(in the rows, 128 means zero)
Named moves (each a turn or a mirror), then the moves between two rows, first move first; the first pair answered
bilil (before => after):
[117 110 110 131 100 143 119 123 146 126 118 155 100 112  92 145 140 118
 127 158 104 142 126 163 118 109] => [129 111 102 119 108 153 118 133 141  98 117 139  96 128 102 135 141 114
 110 120  96 137 105 170 137 116]
[155 139 145 104 138 136 119 144 108 104 104 141  93 126 166 123 150 158
 145 120 114 159 106 163 129  81] => [145 132 149 107 130 123 122 145 116 126 106 146 100 112 154 123 143 159
 159 156 116 159 126 154 116  69]
[105 136 166 132 123 126 145  83 149 153 128 116 134 121 127 131 116 127
 130 109 152 122 134 130 104 118] => [109 138 160 116 133 132 146  85 144 139 128 116 133 129 131 133 118 121
 117  89 150 121 116 139 107 116]
Tivi (before => after):
[143 153 102 132  96  76 117  62 113 158 135 116 100 115 105 131  53 158
 136  87 132  59 132 151 144 122] => [132 161 123 161 109  88 103  83 156 167 119 132 110  69  99 143  65 143
 188 150 109  98 139 156 114  73]
[145 131 143 125 135 121 115 159 134 108 143 130 174 100 160 129 135 103
 172 168 132 135 140 118 109 126] => [154 122 131 101 125 112 121 139 100 103 153 119 163 144 157 119 123 115
 127 112 143 101 145 111 139 173]
[151 129 161 116 109 133 125 129  97 101 207 106  98 123  73 124 100 158
 140 151  84 133 108 152 169 138] => [154 123 161 128 106 137 134 130 104 102 204 114  97 111  76 123 101 157
 142 164  79 136 105 151 161 127]
[ 59  98 110 122  79 105 132 103 146 205 123 153 127 135  68 106 127 124
 123 192 125 107 193  93  97 149] => [ 63 103 108 119  79  99 137  95 136 207 125 145 121 149  67 113 121 127
 115 168 130  96 194  90 101 159]
Fosev (before => after):
[137 113 110  80 116 160 130 167  99 154 116 109  88 135 126 122 120 111
  91 118  97 134 154 139 137 175] => [154 114 130  79 122 154 133 171  94 153 119 101  97 135 133 121 114 124
 111 136 106 131 174 132 132 169]
[ 90 131  85 160 114 150 126 117 141 131  97 139 116 124 111 141 139 108
 121 119 124 142 104 127 121 110] => [ 95 120 103 149  98 134 134  94 118 160 113 141  99 145  94 132 128 131
 117 123 130 114 136 130 122 133]
[104 123 132 111 141 141 127 165 137 138  90 109 126 129 123 135 120 111
 106 122 139 131  93 139 147 133] => [ 96 117 131 115 132 135 125 156 130 155  95 106 112 148 108 136 110 125
 101 133 140 122 104 146 141 151]
Now pairs of rows:
Each pair is 2 to 3 moves apart.
[113  94  93 136 104 104 178 125 132 146 130 109 138 137 110 114 138 100
 113 134 133 130 180 151 155 161] => [112 109 100 142 126 130 167 159 155 113 116 108 139 115 126 123 149  76
 122 138 119 160 144 165 153 125] -> Tivi bilil Tivi
[130  97 163  86 153 150 125 162 105 110 103 118 158 131 159 123 137  88
 105 107 120 141 111 126 169 162] => [ 98  88 139  93 130 134 130 140 108 136 106 129 163 145 143 116 127  93
  87 109 130 120 131 109 165 181] -> bilil Fosev Tivi
[169 110 156 109 166 123 108 190 132 148 101 130 162 110 160 117 155 119
 193 220 111 142 149 139 138 112] => [101  94 117 116 113 108 127 142 131 206  96 156 157 129 100 126 145 122
 154 215 116 109 182 117 127 153] -> Fosev Tivi bilil
[169 117 165 100 145 130 118 166 114 125 119 122 137 114 154 118 132 128
 144 187 130 139 152 125 130 121] => [133 121 158 114 138 140 121 164 147 141 110 141 138 100 130 125 137 109
 146 204 110 145 147 129 118 105] -> bilil Fosev bilil
[ 60 107  92 135  92 144 136 112 133 153 104 144 108 159  84 134 126 120
  91  92  92 100 116 126 144 163] => [ 54 106 107 150 101 154 129 118 152 165 106 158 117 131  77 142 137 124
 122 148  85 119 131 128 122 132] -> bilil Tivi
[ 64 121 130 150 163 154 110 168 168 138  72 151 165  94 168 108 144  76
 147 183 138 163 123  85 144 133] => [ 47 113 136 152 147 139 118 143 155 174  79 154 168  99 149 101 133  98
 144 198 140 136 158  72 137 154] -> bilil Tivi bilil
[172 146 142 120 159 151 106 150 126  69 124 116 129 128 167 117 136 131
 112  59 114 163  81 130 134 118] => [137 137 171 154 135 128  99 149 155 136 128 132 136  85 132 129 133 141
 172 187 106 176 134 116  84  78] -> Tivi bilil
[148 133  84  97 100 153 122 155 102 112 123 132 117 161 132 113 146 110
 110  89 101 109 133 144 161 156] => [186 139 128  99 141 145 111 175 102 100 123 124 140 133 167 103 142 118
 151 132 111 138 140 134 153 135] -> Fosev Fosev Fosev
[135  90 151 103 100 107 125 114 114 159 124 115  89 124 105 111 112 135
 132 152 152 111 186 138 139 142] => [135 103 158 121 124 138 113 146 153 121 107 120  98  82 123 130 138 109
 163 172 124 153 147 160 132  92] -> bilil Tivi
[153 175 183 113 131 127  87  80 115 149 160 110 155 137 167 104 142 158
 116 124 158  99 173 147 144 109] => [134 184 154 114 146 149  90  85 115 118 144 116 174 139 177 103 154 130
  85  71 151 117 124 146 158 115] -> Tivi Fosev Tivi
[138 121 166 124 150 138 116 155 137 152 119 132 143  97 146 121 134 125
 166 197 120 151 152 119 124 108] => [119 108 110  99 137 141 134 133 108 125 106 132 131 155 139 115 134 107
  80  70 122 112 111 121 171 169] -> Fosev Tivi
[142 133 132 111 129 149 122 125 140  79  99 129 149 100 129 124 133  89
 136 125 129 146  93 143 118 102] => [115 126 108 107  95 140 135  89 131 102 100 140 130 129  94 122 127  93
 100  97 126 112 104 140 135 136] -> bilil Fosev Tivi
[ 99 108 143 108 119  69 136 129  68 213 125  99 115 141  92 134 111 148
 136 140 156 102 169 114 120 142] => [107 132 162 135 152  97 124 162 112 181 102 106 155  86 127 139 127 116
 186 182 141 162 140 117  95  84] -> Tivi Fosev
[ 59 146  76 143 124 134 133  95 142 115 124 168 115 141  75 123 100 118
 110  97 104 127  84 129 128 125] => [ 90 149 113 154 127 141 127 119 155 134 140 166 118 102  62 134  96 136
 165 177  98 148 115 142 104  79] -> Fosev bilil Tivi
[107 112 139 121 109 141 121 150 157 166 116 145 102 115  83 153 134 113
 140 205 109 126 165 130 114 122] => [114 121 105  99 104 162 127 149 140 123 112 140  75 150  94 156 140 104
  85 126  91 109 123 160 143 133] -> bilil Tivi Fosev
[159 152 159 130 123 133 132 158 121  65 127 114 105 121 137 124 125 151
 134 105  88 148  68 148 123  72] => [135 133 172 143  95 108 141 133 131 134 134 124 112 108 110 127 117 174
 172 185 103 140 137 131  88  73] -> Tivi bilil
[133 124  92 106 135 150 115 174 124 127 120 118 122 139 148 111 124 105
  60  71 110 131  94 178 133 170] => [116 122 110 135 136 154 105 187 165 157 111 121 134  88 133 125 130  96
 112 161  98 168 111 179 100 120] -> Tivi bilil
[133 123 143 121 138 156 106 186 154  95  99 119 153 104 154 131 150 114
 143 137 103 148 111 147 146 108] => [111 102 155 132 121 139 108 165 162 143 102 124 162  95 128 124 143 122
 154 189 118 137 155 121 123 111] -> Tivi bilil Fosev
[115 162 106 132 115 121 135 142 168 138 137 137 102 118 126 133 129 118
 147 134 100 148 121 143 108  93] => [165 159 141 115 138  92 139 138 125 134 150 114 119 138 161 111 117 138
 150 127 136 134 144 126 111 121] -> Tivi Fosev Fosev
[149 134 149 128 165 118 137 130 153 108 125 116 171 104 144 118 153 117
 128 152 122 170 128  97 151 106] => [142 121 150 123 139  96 137  99 132 142 142 115 161 134 127 110 139 141
 108 149 138 137 164  83 155 142] -> Tivi bilil Tivi
[ 79 120  95 125 105 118 125 105 123 144 122 129 130 131  95 120 130 121
  97 121 127 106 147 108 143 179] => [138 135 117 103 139 135 126 126 100  99 124 109 145 127 148 115 128 112
  94  80 132 122 116 121 163 173] -> Fosev Tivi bilil
[153 121 175 133 103 126 147 146 132 118 152 117  72 124  96 165  84 135
 161 158 118 102 150  95  97 117] => [167 144 163 126 135 153 146 171 138  64 139 109  97 119 133 160  98 106
 145 114 114 124  98 102 113 105] -> Fosev bilil
[ 85 112 126 138 133 148 126 143 160 133 103 139 148  96 130 140 139  97
 136 153 115 168 105 121 122 107] => [153 108 156 107 137 108 133 115  99 139 129 109 142 135 164 110 115 140
 122 132 166 122 150 102 137 157] -> Tivi Fosev Fosev
[ 96 120  99 128 115 119 138  91 112 149 132 126 126 149 124 117 113 133
  95  93 141  98 131  97 135 164] => [124 126 137 129 137 103 128 102 109 163 141 119 142 131 133 114 105 147
 133 151 156 113 169  88 116 145] -> bilil Fosev
[136 139 122 138 133 133 106 146 129 117 139 125 102 107 127 148 145 127
 141 158 119 146 118 150 111  80] => [162 138 119 112 132 113 113 128  85 114 143 112  99 149 140 136 123 147
 116 110 143 114 133 140 131 128] -> Tivi Fosev
[131 126 130 134 118  94 129 112 113 126 147 114 121 144 139 120 127 152
 144 120 142 125 146  98 130 146] => [126 130 109 139 124 101 132 114 106 110 135 118 122 146 143 122 133 130
 126  97 134 134 118 103 131 147] -> Tivi Fosev Tivi
[189 151 187 116 132 135 110 122 132 142 149 129 110 146 138 121 114 145
 144 112 136  92 103 143 147 105] => [155 146 144 122 112 156 119 120 146 135 133 134 103 157 118 128 120 127
 111  69 120  89  68 151 153 107] -> Fosev Fosev Fosev
[153 146 123  86 124 156 139 172 119  91 138  85 125 178 146 117 135 135
 119 117 126 101 100 139 170 128] => [103 140 118 122 100 160 130 178 161 137 136 109 110 137 103 141 144 136
 152 188  95 125 124 147 138  93] -> Tivi Fosev bilil
[116 112 130  72 155 123 131 142  84 103  84 103 152 157 119 114 104  73
  95  72 105 154 112  91 177 149] => [102 115 148  90 159 133 114 173 131 133  76 115 154  96 105 131 117  73
 156 180  84 194 134 102 135  88] -> Fosev Tivi
